In the data rows, the value 500 means zero.
Here are some points, each followed by its number:
[528 382 386 737 533 452 818 501 459 458 339 416 508 495 386 430 423 489 579 518 343 383 622 583] 0
[528 621 585 458 374 412 578 461 459 538 658 456 468 455 625 549 383 729 379 478 582 423 582 503] 1
[488 679 443 418 436 446 430 410 453 533 470 557 451 581 592 551 434 754 477 370 509 531 440 440] 2
[570 409 541 498 465 383 631 534 464 562 436 437 486 444 414 383 450 425 557 684 423 452 502 366] 3
[402 615 437 476 471 412 447 564 534 463 401 628 428 471 453 514 567 659 499 531 456 456 491 412] 4
[506 501 694 429 453 441 642 518 476 452 521 461 462 449 517 537 469 516 585 593 501 704 462 499] 5
[420 490 523 412 509 390 458 501 413 538 476 496 495 544 528 600 417 518 391 392 451 503 491 473] 6
[449 821 545 378 693 532 498 461 499 578 538 416 588 654 386 509 623 609 419 438 383 423 382 663] 7
[431 478 437 504 544 446 493 633 502 469 498 433 575 426 472 572 466 398 585 438 498 664 542 590] 8
[557 410 437 646 488 527 435 506 545 389 545 559 526 506 426 567 572 500 454 582 600 576 444 572] 9
[409 422 506 777 413 492 738 541 379 498 538 416 388 335 466 589 423 609 579 398 582 423 622 503] 10
[568 581 506 418 453 691 418 501 579 418 538 575 628 375 505 549 423 489 419 518 423 583 502 464] 11
[528 422 506 618 733 572 498 421 459 498 459 376 348 455 545 430 463 489 459 478 383 463 582 623] 12
[415 565 523 429 527 468 441 426 390 555 494 559 537 512 477 642 445 432 384 403 515 594 376 446] 13
[470 645 557 389 442 412 378 655 671 520 498 507 554 632 472 567 543 495 499 438 394 394 491 481] 14
[420 433 494 476 517 401 596 501 486 509 350 422 439 517 477 476 474 381 562 571 480 570 462 429] 15
[648 342 545 578 533 412 538 541 579 418 419 336 388 455 386 509 583 489 619 518 383 583 622 503] 16
[369 581 506 418 413 492 498 541 379 618 459 536 428 455 545 470 383 769 419 358 742 503 861 464] 17
[409 382 386 618 773 372 538 381 499 458 379 376 428 495 426 470 383 449 459 678 423 622 422 464] 18
[409 462 705 578 533 532 458 461 738 538 618 376 588 694 505 509 782 449 459 478 542 622 662 543] 19
[488 422 426 618 413 691 378 541 579 418 459 655 348 455 466 470 503 569 459 558 542 503 662 464] 20
[523 422 437 555 579 635 401 523 533 452 459 610 457 484 510 378 509 403 447 620 555 474 451 515] 21
[386 466 437 527 500 423 583 633 379 514 577 456 508 404 517 549 366 443 585 416 610 641 553 567] 22
[431 444 488 555 493 630 458 421 563 452 481 478 508 432 529 514 434 499 351 427 587 584 473 607] 23
[409 422 426 538 533 412 538 700 379 458 498 456 508 415 505 549 343 409 619 438 542 742 542 623] 24
[568 422 506 578 533 452 378 501 459 618 459 376 468 495 386 390 583 569 699 518 463 423 542 503] 25
[694 410 408 646 677 521 509 443 488 423 454 416 377 495 575 447 514 564 608 536 526 611 432 480] 26
[409 382 585 418 653 332 618 501 499 538 379 376 388 495 505 430 503 569 619 438 582 583 502 663] 27
[488 462 426 698 413 452 418 501 499 538 618 536 468 415 705 669 463 808 499 358 463 503 502 583] 28
[488 462 426 378 533 492 498 501 619 418 538 536 708 654 386 430 702 369 499 398 423 503 462 503] 29
[488 462 466 737 453 492 738 421 379 538 618 615 708 455 505 589 343 729 419 358 702 423 582 583] 30
[528 576 518 469 396 412 567 539 448 493 568 445 491 466 580 505 406 639 435 489 560 456 537 515] 31
[506 564 568 441 385 401 447 392 483 440 709 558 462 397 557 543 560 535 470 421 582 445 588 435] 32
[460 513 608 492 413 481 407 564 540 549 452 536 497 673 397 600 487 425 533 501 466 474 473 521] 33
[329 501 665 378 453 492 418 501 539 498 538 536 548 375 466 589 423 689 459 558 742 383 622 384] 34
[477 557 579 447 504 394 476 398 505 543 480 449 444 477 671 468 498 467 585 467 467 595 496 395] 35
[608 621 545 498 493 412 418 461 539 498 658 456 827 694 386 589 583 369 499 438 423 463 502 503] 36
[409 444 660 493 425 441 516 414 408 595 498 610 514 397 505 704 527 673 379 358 606 445 473 355] 37
[506 485 515 560 413 492 505 427 465 458 583 438 377 490 482 548 423 512 477 467 416 469 468 727] 38
[488 422 466 458 453 691 418 541 459 338 379 615 508 455 466 470 463 529 459 718 582 343 462 464] 39
[362 667 684 383 431 560 607 507 638 487 521 478 566 673 459 561 595 507 431 403 502 365 427 481] 40
[500 665 643 378 447 434 407 472 563 463 498 387 623 699 386 497 536 381 437 370 411 440 497 521] 41
[358 415 574 532 396 383 549 438 397 469 562 478 360 541 580 526 458 604 426 410 451 456 484 452] 42
[369 501 585 498 334 492 378 421 499 498 498 456 508 375 505 669 503 449 459 518 502 423 502 424] 43
[608 501 625 538 533 412 498 461 579 578 419 536 428 615 466 549 463 449 459 598 423 583 422 384] 44
[488 462 585 658 533 532 418 381 659 378 538 536 508 575 426 629 383 529 379 438 383 383 861 464] 45
[449 501 506 498 453 492 418 421 339 618 658 575 508 415 785 390 463 729 379 518 463 383 741 384] 46
[563 530 552 624 498 441 549 432 441 675 647 387 473 540 454 463 434 639 534 438 440 445 606 412] 47
[362 501 437 423 511 583 527 512 402 595 532 489 491 432 477 584 458 454 459 547 587 469 467 481] 48
[568 501 545 498 493 452 418 341 379 458 498 416 468 335 505 669 423 449 459 358 423 463 622 543] 49
[506 462 380 464 431 457 505 673 441 378 339 438 503 540 477 435 519 443 579 518 536 565 433 510] 50
[409 581 545 458 573 372 458 501 379 578 578 496 428 495 505 589 423 609 579 478 542 463 582 464] 51
[437 588 483 447 471 563 418 456 406 555 503 553 554 421 494 613 428 690 373 454 423 445 473 521] 52
[409 462 506 498 334 412 418 501 459 538 498 575 388 375 625 669 463 449 459 438 502 383 582 503] 53
[409 661 466 378 453 452 418 461 499 418 379 416 548 615 466 589 742 449 459 478 383 463 701 424] 54
[466 444 437 469 516 607 401 529 601 463 532 633 599 461 448 418 474 432 391 513 474 480 554 520] 55
[602 404 545 464 498 629 441 528 596 429 470 593 553 437 545 470 498 495 402 478 544 606 479 430] 56
[409 342 426 538 533 492 698 501 339 498 379 376 388 415 466 430 423 489 619 598 463 583 422 623] 57
[488 462 426 538 573 612 418 660 539 458 379 575 348 455 625 549 583 569 459 518 502 503 502 424] 58
[391 570 472 407 436 481 476 485 413 573 481 536 484 522 489 503 439 657 464 392 675 469 738 464] 59
[466 427 558 544 488 457 648 563 647 522 367 489 479 488 472 430 623 432 643 426 589 578 570 556] 60
[402 541 482 532 458 629 390 392 607 389 424 639 628 603 466 516 629 615 568 456 463 509 473 496] 61
[581 490 437 511 591 497 602 660 544 595 527 336 495 493 432 430 583 398 563 593 531 463 518 464] 62
[488 541 386 378 613 612 578 381 499 498 379 536 508 415 585 509 543 489 499 598 542 583 422 543] 63
[728 581 346 418 334 651 538 421 539 378 379 895 748 335 505 430 543 369 459 518 502 503 582 384] 64
[688 382 506 378 613 412 618 740 619 498 618 336 468 535 505 430 423 449 659 837 622 662 542 464] 65
[694 570 346 429 412 685 538 432 516 378 390 772 703 391 539 430 509 381 459 541 514 548 526 417] 66
[426 422 477 401 402 463 441 438 551 452 642 467 486 610 453 652 549 432 568 427 456 429 524 452] 67
[476 444 483 721 469 481 715 574 413 531 538 393 400 358 466 544 468 553 590 466 571 434 577 492] 68
[477 506 512 383 603 401 578 611 362 469 441 376 439 501 379 457 406 505 419 438 498 549 440 704] 69
[598 444 471 504 591 463 710 341 470 560 572 478 456 544 638 463 503 427 603 564 555 365 548 503] 70
[511 422 426 492 527 663 378 529 556 418 487 655 554 495 437 418 485 398 379 569 507 491 577 475] 71
[391 490 472 492 396 450 412 547 505 550 516 614 444 415 579 412 485 792 426 512 440 439 531 435] 72
Which point above is nearest to each new point by angle? Its number follows each.
[329 501 426 378 533 572 538 501 379 618 498 456 468 455 466 629 503 409 459 558 542 503 422 503] >> 48
[409 422 506 498 573 412 618 501 419 498 339 456 428 495 466 509 463 369 539 638 502 503 462 384] >> 15
[517 857 608 378 500 469 390 489 475 533 498 405 553 769 386 602 589 398 402 387 394 405 427 486] >> 41
[530 553 541 624 420 429 493 398 419 630 692 387 417 472 488 486 412 661 534 438 485 400 606 435] >> 47
[688 422 426 538 613 452 778 341 459 538 538 456 388 455 705 430 503 449 659 598 622 343 582 503] >> 70
[477 506 482 608 425 463 486 501 499 493 585 536 558 460 638 647 463 685 499 403 463 469 513 550] >> 28
[471 479 483 487 453 447 441 443 373 550 636 531 486 415 684 390 429 673 447 541 507 417 685 507] >> 46
[426 468 375 480 538 668 412 381 464 424 441 564 479 495 614 430 554 398 557 483 502 650 393 543] >> 63
[484 422 541 474 493 610 635 507 481 493 447 443 400 393 477 430 434 432 643 564 451 541 531 508] >> 57
[528 541 545 418 374 412 458 381 539 418 698 536 428 375 545 509 583 569 459 398 582 423 622 424] >> 32
[449 634 483 469 447 377 503 547 533 522 379 449 530 415 448 533 578 414 504 615 440 354 668 636] >> 54
[329 581 785 458 573 492 818 700 499 498 459 416 468 375 386 390 663 449 579 398 582 583 542 503] >> 60
[420 559 523 514 540 450 458 523 446 544 522 529 484 551 494 556 468 598 523 501 486 496 582 464] >> 51
[488 462 545 338 693 412 578 700 339 458 419 376 428 535 346 390 383 449 419 438 542 583 462 783] >> 69
[449 634 494 458 458 377 514 558 476 544 424 405 497 426 470 556 589 369 493 627 451 377 645 625] >> 54
[567 450 512 406 682 401 600 622 362 491 430 387 428 512 391 378 428 427 487 483 542 571 473 716] >> 69
[409 741 665 498 374 452 418 501 459 657 498 575 628 455 466 669 423 649 419 438 502 383 462 543] >> 52
[449 501 386 458 493 612 378 381 419 458 419 575 468 495 625 430 543 409 579 438 502 583 382 543] >> 63
[528 462 426 578 453 492 498 421 579 697 379 416 388 415 505 350 423 489 699 438 582 383 422 623] >> 25
[369 541 426 498 413 651 378 381 619 378 379 695 628 615 466 549 663 649 579 478 463 543 462 384] >> 61
[648 342 585 498 453 372 698 501 419 618 459 336 508 455 426 350 383 369 579 718 423 463 502 344] >> 3
[650 500 431 579 654 487 476 522 476 378 554 427 411 461 654 481 492 598 585 513 549 566 409 424] >> 26
[603 497 545 509 448 589 436 501 569 515 486 513 542 512 568 481 549 432 413 489 507 469 500 510] >> 56
[414 553 493 554 413 573 401 392 585 423 424 628 583 581 477 549 607 593 534 501 451 520 484 395] >> 61
[420 471 419 573 672 361 516 437 499 491 379 387 451 472 426 503 450 427 459 667 434 544 500 531] >> 18
[369 701 545 378 453 412 378 700 738 498 498 496 588 654 505 589 543 529 499 438 383 383 502 503] >> 14
[557 433 515 533 602 624 412 456 499 452 470 577 558 551 477 412 565 369 435 542 566 440 440 515] >> 21
[528 501 705 418 453 452 698 541 499 418 498 416 428 415 505 470 503 449 619 638 423 782 462 543] >> 5
[567 450 477 509 487 481 680 553 470 504 482 473 406 477 499 423 474 524 659 534 554 555 456 481] >> 57
[465 422 660 504 436 474 572 414 453 595 498 599 582 487 472 637 594 628 402 392 595 423 462 377] >> 37
[369 501 506 458 374 372 378 580 539 618 538 536 388 415 545 390 463 848 459 478 463 383 542 424] >> 72
[608 581 346 418 573 651 418 501 379 338 339 615 668 495 705 390 463 489 579 558 582 463 462 384] >> 66
[420 535 557 401 543 457 503 489 446 527 476 496 473 522 461 623 428 495 379 381 451 503 479 406] >> 6
[455 518 448 378 556 469 465 534 585 418 538 513 730 677 386 474 658 381 477 387 423 480 462 492] >> 29
[511 508 598 457 447 457 407 461 607 407 521 443 634 610 397 474 525 403 470 437 479 485 508 555] >> 41
[471 600 598 407 511 441 452 464 430 657 671 524 532 490 563 602 439 454 522 461 571 468 537 446] >> 51
[409 422 466 578 493 731 458 421 619 418 459 456 508 455 585 470 423 409 340 438 542 662 462 663] >> 23
[621 518 557 445 546 538 476 633 539 469 577 524 578 484 624 526 394 477 448 478 399 452 456 377] >> 11
[528 501 426 458 773 691 378 580 459 378 459 615 428 654 466 430 583 409 419 478 423 463 342 424] >> 21
[369 382 585 498 374 372 538 461 419 458 618 456 348 575 625 470 503 649 459 398 463 423 462 464] >> 42
[442 524 557 434 431 412 436 456 379 549 543 496 462 455 539 544 406 495 391 370 463 503 524 395] >> 6
[546 433 494 555 511 463 457 534 459 595 481 410 457 484 408 390 549 569 688 507 485 479 508 503] >> 25
[460 398 466 498 549 503 476 536 499 464 533 448 513 437 585 452 492 494 574 580 531 503 440 411] >> 65
[608 422 506 538 613 532 698 501 579 378 498 376 388 535 625 509 543 449 499 518 423 543 422 503] >> 26
[409 382 545 618 533 492 778 580 419 378 498 456 388 335 466 430 463 529 619 718 383 543 422 623] >> 57
[477 565 443 418 562 565 401 438 751 498 465 398 658 477 431 584 693 392 488 461 450 485 497 503] >> 29
[488 501 585 458 453 452 418 620 698 418 538 496 468 654 545 549 822 489 459 398 383 543 582 823] >> 19
[449 462 466 378 653 532 538 620 619 418 419 456 668 694 346 589 503 529 579 358 423 383 422 503] >> 29
[728 422 386 658 733 532 498 421 499 378 498 416 388 495 665 470 503 609 619 558 582 622 342 424] >> 26
[449 621 506 458 493 372 418 501 339 578 459 575 588 455 505 669 383 769 340 398 423 423 462 543] >> 52
[580 422 448 613 600 538 446 483 545 434 522 559 492 517 414 556 527 467 555 615 600 520 411 594] >> 9
[563 543 579 476 493 434 430 573 528 487 591 433 760 627 397 533 560 425 533 550 467 474 502 503] >> 36
[431 508 603 458 476 487 372 568 430 566 596 491 446 581 437 465 468 547 373 421 434 485 411 497] >> 6
[608 541 585 658 453 452 538 421 419 697 658 376 428 495 466 430 423 729 579 438 463 423 662 424] >> 47
